[[  6 -11 -29  70 -34   7  -6]
 [  6 -13 -18  38 -31  -1  -1]
 [  8   1  22   5  14   3  16]] | 22

[[ 20  29  30 -54 -28  30]
 [ 19  45 -41  39 -40  31]
 [-10  15 -21  11  -6 -45]] | -21

[[ 12 -37 -40 -33  17]
 [ 11  58   4  -3 -34]
 [ 15 -70 -23 -17  46]] | -23

[[ 30 -32  22  42 -14]
 [ 23 -55  44  53 -46]
 [-16  -9 -65  12   1]] | -65

[[  9 -29  58  12]
 [  2 -35  51  15]
 [ 36  33 -48   4]] | -48

[[-15 -43 -37 -24   4  -1   5]
 [ 15  58  28  11  -4  -1  -6]
 [-14 -40 -32 -23   4  -1   4]] | -32

[[ 28  -7  -9 -25]
 [-45  49 -48  24]
 [-30  30  -6 -66]] | -6

[[-15  -2   9 -32  56]
 [-48 -55 -36 -33  14]
 [ 15 -49  -3   1  46]] | -3

[[ 56 -23 -13  -3 -28   6]
 [ -7  27  13   6   3 -14]
 [ -2  26  -2  19  -2  -8]] | -2
---
[[230 167 751  88]
 [395 664 368 612]] --> 664

[98 36 65 25] --> 65

[-28  16 -16  -4   1  26] --> 16

[ 45 -36 -33 -16  39 -32 -25] --> 39

[[5404 8481 8164 2547]
 [9977 3298 9066 5227]] --> 9066

[ 65  28 201 172] --> 172
---
array([ 36, -19,  52, -15,  44]) → 44
array([ 58, -53,  61,  68]) → 68
array([ 33,  71,  34,  53, -23, -25]) → -25
array([  7, -20, -67,  -1]) → -1
array([ 54,  42, -35,  -1]) → -1
array([ 69, -41,   1,  67,  14, -33,  50]) → 50
array([ -5,  -8, -30,  51,  25,  32]) → 32
---
array([-13,  35, -61,  49, -38]) ans = 35

array([[ -3, -36, -32,  21,  35, -19,  62],
       [ 66,  -3,   3,  -3, -32,  27,  15],
       [  5, -41, -34,  11,  32, -25,  69]]) ans = -41

array([ 34, -33,  57, -10]) ans = -33

array([[ 31, -28, -48,   1,   3,  28],
       [ 30, -34, -62,   7,  -1,  28],
       [ 10,  -2,  24,  36,  38,  28]]) ans = -2

array([-17,  12,  56,  30, -11]) ans = 12

array([ 43, -39, -21,  32,  58]) ans = -39

array([ 1, 27, 44, 68]) ans = 27
---
[[-28, 14, -1, 2, 7, 1],
 [70, -20, 36, -55, 3, 14],
 [1, 17, 8, -15, 3, 22]]	2

[[-8, -36, -14, 44, -3, 48, 11],
 [31, -39, 27, 5, -15, 47, 31],
 [7, -44, 7, 60, -4, 61, 31]]	-3

[[-38, 62, 1, -44, 44],
 [34, 14, 42, 34, -35],
 [-69, -39, -59, -57, 45]]	1

[[0, 7, -2, 1],
 [31, -53, 17, -13],
 [-3, 9, -3, -1]]	7

[[-22, 15, 4, -29, -9, 33, 35],
 [-18, 25, 19, 10, -23, 21, 9],
 [-25, 56, 56, 71, -36, 43, 11]]	-9

[[15, 62, -7, -1, -18, 4],
 [-67, 25, 29, 58, -22, 17],
 [6, 54, -4, 11, -4, -2]]	-1

[[-32, 37, 71, -16],
 [-46, 14, -55, -48],
 [-38, -3, -34, -61]]	37

[[65, -14, 42, 47, 18],
 [11, 44, 25, 1, 17],
 [-18, -33, -48, 7, -58]]	42

[[18, 13, 16, -23, 21, 4, 36],
 [15, 3, 9, -23, 13, -3, 14],
 [41, 20, 27, -30, 42, 8, 61]]	21
---
23  36  63  53
89  66  92  35
70  61  39  70
ans = 39

 61  226  210  174  165  186 ans = 165

 182  -127   809   211  -669   295   745 ans = 295

64  24   4  84 ans = 4

6  5  6  4  4  3  4
5  5  6  2  5  4  4
5  7  5  5  2  5  4
ans = 5

292  588  176  469  813  323 ans = 813
---
[ -2  24 -34  62  21 -25  65] -> 21

[ 63  43   8  -1  -2 -24  -4] -> -1

[[  2 -10  19  10  53]
 [-27 -31  65 -19 -16]
 [ 17 -13   6  12  23]] -> 6

[  4 -12  -4  66   9] -> 4

[[-57  49  38 -24  38   9   4]
 [-20  52 -27  36 -21 -43  45]
 [ 12  28  -2  40 -58 -23  33]] -> 9

[-13  22  -1 -25   5 -61   7] -> -1
